Here are some points, one per row:
[ 31 -13  42 -21  36  -4   5  12 -13   5 -24  20  33 -23  -8   8 -26 -41
  -4  54 -32   0   0 -13   4  42  -2   6  41  -9 -53  26]
[ 29 -12  43  20   3 -35 -41  21 -20  28  66   3  21  -1  -5  45   6   3
  36   8  28  31  -8 -51 -19  32  48 -18   3   0  -1 -37]
[-23  -3   7  62  40  -3   2 -38  21 -60 -14 -21 -30   2  21  23  46 -37
 -28  -8 -14  12   6  23  13  -5   3  19 -48  -1 -12 -23]
[-33  49 -94 -34  44  21   1   9   9 -63  17 -27  19   7 -23  43 -15   4
  44   6 -31  24 -43 -27  -3   7 -26 -70 -10 -23   8   8]
[ 19 -16  59 -35 -12  12  15  19 -35 -16   3 -28 -55  75 -29  11  15   6
   3   7  18  50 -73 -30  -3  34 -66  -9 -27  -4 -27 -17]
[ 11  68  23 -73  -5  32 -45  -4   0  21 -20  -9 -26  33  80   1 -14   0
 -24 -95   7  -2  -9  26  -9  31   0  27  -5 -38  64  18]
[ -13    7  -56   13   -9   -2 -123   10   32    6   44   26   31    7
  -31   21  -26    2   14  -46    4  -36   -1   -8  -35  -11  -34   43
   -7   10    0    4]
[  4 -16 -10   6  16 -23   1 -17 -31  27  16 -42  33 -23  15 -26  -1  29
  -5  18  -5 -25  -6  61 -20  25 -37 -23 -29   8  34 -11]
[  7  10 -13  27   4  30  -6  41   5  -1 -77 -30 -59  15 -27  14 -20 -19
  65 -65   5 -70  -1   5 -14  64  16   1 -48   8 -21  20]
[ 46 -27  11  -1  17  11 -20   9  46  27 -42  14 -23  -5  13  26  34  -6
 100   6 -18  23   5 -15  44 -10 -60  51 -10  86  33 -27]
[-107   -8   42   33  -24    2  -17  -19  -15    1  -32   48   18   51
  -32   12   18   24   -9   71  -23  -10  -54   12    6  -12   26   45
   -9    7  -29   -1]
[-35   1  54  17 -28   3  19  23  -3  -7  15 -10 -42  -6  21  31 -67 -59
  67  40   5   4  16  22 -15  11 -43 -10 -14 -20  23  36]
[ 13  10 -23 -14  -3 -62 -17  -6 -31  15  -7  13  -4   8  33   5  16   3
 -17 -42  -8  29   4 -11  15 -38 -68  35   0 -85 -22   2]
[-32   9 -24 -41 -34 -21  21  -5   9  24  30   9  15 -20  -6  19  30   3
  -2 -19   9   0  12  25  43 -17 -25  -3 -42  30 -38 -12]
[  2  44 -10  78 -10  19  -6  13 -29 -15 -47  54  -6   3  33  -6   5  22
   7 -27 -13  34  10  48 -13  49  53 -31  17 -34 -61 -43]
[ -23   37   -5  -29  -30    8  -50  -28  -13    5  -10    9    5  -15
    1  -94   88 -127   42   13    0   24   22   -4  -23   17   56   19
   40    3   -4    9]
[-28  18  37  20  67 -17 -58  -7   9 -26  -7 -23  -8 -27  19 -47 -19   7
 -51  15   4  25  15   3  50 -34 -26 -36  -8  10 -11 -20]
[  2  33  -4  27   5  23 -25   1   0   3  11  -1  12  61  47  12 -44  -9
 -55  22 -35   6 -41 -41   0  20 -40 -34 -13 -13   1  -5]
[ 39   0  -8  34 -34  12  37 -30  -7  -4  -3   2 -25   3  38 -13   2  -3
 -18  15 -26 -14  23  -8 -18 -18 -32 -71  27  13  17 -11]
[ -26    6   -3    9  -21  -20   48  -18   -9  -50   14  -18   -7   74
   38  -29    6   10   19  -25    6  -52   20  -32   18  -13  -22    8
   27  -25   36 -119]
[  0 -11 -54  30 -24   1  50 -64 -10 -10  -6  43 -36  27 -22 -52 -27  18
  11  56  65   5  31   6  75  31  35 -24  -8 -19  18  51]
[ 51 -35  28 -24   1   2  -3   7 103 -26 -19 -17  32  50  44 -30  17   0
  -7  33 -61  18 -47 -25 -17 -37  29 -18 -20  13   5  41]
[ -7  23  -1  38  28 -14   0  40  42  55   2  20 -53  49 -49 -46 -21   2
 -47  -5  -6 -65  10  30  41 -11  22  13  37 -42  -1 -12]
[ 38  57  -4  19 -34  37  42  24  18   4  -4 -14  63  25 -10  36 -34 -67
   1  15  30   7  -6 -27   9 -50  13  -4   1  12  32 -29]
[-27  -4  64 -30  15  31  25  63 -21 -50  36  37  24  -5  37 -72   2  15
  42   8  26  14  25  19 -19 -28  31  34  15 -56  23  11]
[-17 -16 -28  21  10 -60 -11 -10 -26 -11  27 -33  -8 103 -25  18  19  -7
  15 -50 -57  13 -49  27   6  -8  25   8  44  15  48  59]
[ -5 -33 -10 -44 121   9  39  -2  29 -14  -9  58  49  26   1 -29  -3  27
  30 -50   3 -20  39 -11  -4  51   5  -7   5  55  39 -10]
[ 17  56  36  -5  33 -20  91 -40   8  36  18  -3 -38 -23 -10  26 108  17
  -1 -45  -1 -41   1  -9 -13 -19  28 -18  29  15 -32  35]
[  5 -18  80   8 -29 -13 -63 -48  26   4   2   1 -19  22 -65  20 -30   2
   2 -13 -15   0  40   9   1 -65  11 -51 -24  -2   9  10]
[ 25 -68 -53   0  -6 -38  -3  77 -39  -3 -14  -7 -66 -25  33 -17 -13 -16
  15  20 -50  -1  -6  10  -5 -17  96  25 -18   2   9  -4]
[-16  51 -20 -13 -14  -9  52  67  61   1   8 -48  16 -19 -12 -12  13 -10
 -85  -5  -3  16  -5  -7 -51   8  31  58 -56  20  17  -1]
[  28   29  -16   -4  -19   15  -31    2   -8  -37  -17   39  -17  -46
   -5  -37   18   32   12   15  100  -29 -127    0   -4  -33   16  -30
   17   23    5    5]
[ 15  20   2  -6  -2  22   5   8 -68   1 -29 -22  55   8 -65   1  -7  21
 -16 -14   8 -15  40 -45  31 -22 -21  23 -44 -22  42  94]
[ 14  13  11 -29 -47  77   2 -12   4 -16  -6 -72   7 -16 -16 -46   9  13
  11   2 -32 -44  -5  60  44 -11 -47  34  67   4 -16 -10]
[ -2   7  38 -60   5 -11   1 -19 -11  15 -20   1  -1  -1   2  42   5   5
 -11   6  40  45  -1 127 -11  -1  24 -27 -31   4  29 -21]
[-13  -7 -25 -91 -16 -52  -5 -12  18  -1  36  12 -35   1  19  13 -49 -25
   3  29  -5  -7   7 -34  55   1   2 -16  36   5 -63  -5]
[ 24 -20 -29 -27 -35  50  52  38 -62  27  20  88   2  32 -23  20  10 -26
 -30 -37   6  13  -4   8 -19 -28 -23   4  -1  42   0 -13]
[-26  20 -28  37 -21  18 -14  35  11  27 -21 -11 -49 -19  39  12 -24   5
  -6  -6 -17  41  39   9  14 -28  -9 -40  73   2  -6  -1]
[ 25  -6  20  14   1 -19 -18 -20   1 -60  30 -23  -6  -2 -22 -16 -37   8
  11 -82  -3  81  25 -33  29  16   8  -8 -19   8 -22 -14]
[-12   7 -11  24  10 -23   4 -21 -30 -10  36  23 -57 -50 -89 -30  18   3
  12   4 -64   3   7   3 -46 -19 -43  -7 -27 -36  48 -31]
[ 18 -12 -21 -20 -33  36 -14  30  -4 -18  -7  65   4 -12  20  47  20  26
 -28   0 -23  -9  50  18  21 -37  45 -40  22  18  25  11]
[-23 -31  -3 -59 -32  32 -18 -20 -22   7 -15  -6  17   1  20 -58  -6  11
 -20 -23   2 -57  27 -30  13 -20  46 -51 -89  24 -33 -25]
[-25   3  62 -26   5  11 -23  11 -20   1 -17  13 -56  -2  -4  27 -14  32
 -44  -7 -12  10  22 -42  -6  43  21   7  40  46 -19  17]
[ 10 -64  -9  27  39  34   1 -16 -35  27  13 -64  45  -5  -9  12  32 -30
 -30 -25  35  -3  -6  -9 -18  16  -3  -8   6  31  -4 -30]
[ 46  15 -34 -10  53  23 -29  24  -6  57  10 -29 -36  67  32 -24  42  51
  21  76  53   4  40  24 -44  -2   9  24 -16  33 -56  19]
[  3  44  20  -5   9 -14  13 -32 -41  22  33 -44 -41 -22  12  -9 -48  19
 -24  12   4 -14   8 -12 -39   3  67   7  17  32  70  11]
[  31  -46  -22  -42   77   16  -29  -12   54    0   -8  -22    7  -18
  -55   56   13  -89  -34   24   38  -12   -7  -10  -23   -7   20  -36
   11 -111   12   -1]
[ 25 -42   2   1 -52 -41 -18  30  39 -53   6 -24 -10 -28 -20   4  13  -2
 -57  -2  11   9  -3 -11  57  86 -39  19  44   7  28 -14]
[ 29  16  32  -9  21 -61   6  66 -28 -42 -80 -10  44 -23  18 -10  16  39
  26   3  -9   5  19 -36 -18 -39  -7 -34  -3 -12 -35  20]
[-78 -37  18  19  16  21   8  -2  27  59 -27 -24  -6 -23  46  59  16  12
  31 -13  26  21 -30 -51  62 -36   7   9 -16 -44  65 -18]
[ 19  28 -11  54   6 -34 -11  14 -20   4  58  -5  62  13  19  31  28 -40
 -13   4  40 -22  25   4   3  24 -49  31 -31  -4  10  13]
[-50   4 -16  20 -19 -38  -2  -8 -18 -21  -6   9 -29   8  39 -22  30 -33
 -26  22  -6  15 -19 -17  36  -9 -19 -13  -6  38  22  70]
[ 20  68   6 -17  11 -24 -12   5  38 -10 -19  67  10 -30  -1 -36  -8   8
  -4  57   2  -5   3   9  -8  16 -10  -6 -17  48  52 -27]
[ 27 -13  15  16   2  76   4 -15  39  22  51  27 -33 -37   1 -36  17  29
  -7  -7 -42   7 -11 -67 -47  21 -22  27 -33 -52 -21  31]
[ -16  -13  -23  -21   19  -10   -7  -54  -22   52 -107   -8   16    2
    2  -22  -46  -35  -34   17   -2   35    1  -50  -88   -1  -28   53
    9   16   22  -31]
[ 16  -1 -15   9 -29 -17  48 -73  37  29  11 -16  19 -12   3 -29 -71   0
  34 -57  31  46 -32  35  17 -19   5  43   4 -16 -38  27]
[ -8  55  10   7 -24 -76  17  14  14 -21 -78   0  14   0 -25  -2 -19  34
   5  -1  20 -42 -17 -17  16   6  31 -10   0  10 -26  -7]
[-11 -28 -46   6 -24  21  29  22  27  -2 -17 -14  18  24 -27  -4   0  99
  -8  25  46  59  13  18 -42  -4   1  15  44  -7  17   4]
[  3 -33  21  41  60 -10  18  10 -29 -13  37  20  20 -27  19 -23 -75 -22
 -20 -41 -23 -32 -60  56  26 -36 -18  23  10  16 -33   9]
[-115   -2  -20  -23   23  -14   12   16   13    9   40  -28   34  -31
  -33   -5   -9   -6   -3  -11   -6   -7    9   -6  -56  -21  -16  -27
   48   30  -36   27]
[   2  -12  -10  -13    4  -14   -4  -84  -18 -123    1   -2  -26  -16
   55   91  -21   21  -10   38   -5  -61   25   -7  -40   -4   -3   68
   10   -1  -23   21]
[-13 -57  24  10 -53 -49   6  -9  24  47 -11  19  47 -14  43 -25  12  13
  25  -8  -1 -44 -13  10 -53  84 -25 -74  14 -19  15  45]
[ 20  29 -22 -23   4  10  -9 -28 -20  51  22 -20  46 -28 -11  24  12  31
   7  46 -79   5 -20 -16  75  62  36   8 -26 -35   6 -23]
These points spread out most along one direction. Take the direction at right angles to it along which they spread out most. Go by this last direction. Where along it does each point below lie, from 0 to 99? 50 is the average, and the first point above lies past it. One standard deviation of the points above along it is 16.
[-78 -37  18  19  16  21   8  -2  27  59 -27 -24  -6 -23  46  59  16  12
  31 -13  26  21 -30 -51  62 -36   7   9 -16 -44  65 -18] 47
[-13 -57  24  10 -53 -49   6  -9  24  47 -11  19  47 -14  43 -25  12  13
  25  -8  -1 -44 -13  10 -53  84 -25 -74  14 -19  15  45] 59
[ 20  29 -22 -23   4  10  -9 -28 -20  51  22 -20  46 -28 -11  24  12  31
   7  46 -79   5 -20 -16  75  62  36   8 -26 -35   6 -23] 57
[  2  33  -4  27   5  23 -25   1   0   3  11  -1  12  61  47  12 -44  -9
 -55  22 -35   6 -41 -41   0  20 -40 -34 -13 -13   1  -5] 43
[  28   29  -16   -4  -19   15  -31    2   -8  -37  -17   39  -17  -46
   -5  -37   18   32   12   15  100  -29 -127    0   -4  -33   16  -30
   17   23    5    5] 50
[ 15  20   2  -6  -2  22   5   8 -68   1 -29 -22  55   8 -65   1  -7  21
 -16 -14   8 -15  40 -45  31 -22 -21  23 -44 -22  42  94] 63
[  3 -33  21  41  60 -10  18  10 -29 -13  37  20  20 -27  19 -23 -75 -22
 -20 -41 -23 -32 -60  56  26 -36 -18  23  10  16 -33   9] 28
[ -5 -33 -10 -44 121   9  39  -2  29 -14  -9  58  49  26   1 -29  -3  27
  30 -50   3 -20  39 -11  -4  51   5  -7   5  55  39 -10] 81
[ -2   7  38 -60   5 -11   1 -19 -11  15 -20   1  -1  -1   2  42   5   5
 -11   6  40  45  -1 127 -11  -1  24 -27 -31   4  29 -21] 56
[-13  -7 -25 -91 -16 -52  -5 -12  18  -1  36  12 -35   1  19  13 -49 -25
   3  29  -5  -7   7 -34  55   1   2 -16  36   5 -63  -5] 27
[ -26    6   -3    9  -21  -20   48  -18   -9  -50   14  -18   -7   74
   38  -29    6   10   19  -25    6  -52   20  -32   18  -13  -22    8
   27  -25   36 -119] 25
[ 27 -13  15  16   2  76   4 -15  39  22  51  27 -33 -37   1 -36  17  29
  -7  -7 -42   7 -11 -67 -47  21 -22  27 -33 -52 -21  31] 70
[-115   -2  -20  -23   23  -14   12   16   13    9   40  -28   34  -31
  -33   -5   -9   -6   -3  -11   -6   -7    9   -6  -56  -21  -16  -27
   48   30  -36   27] 57
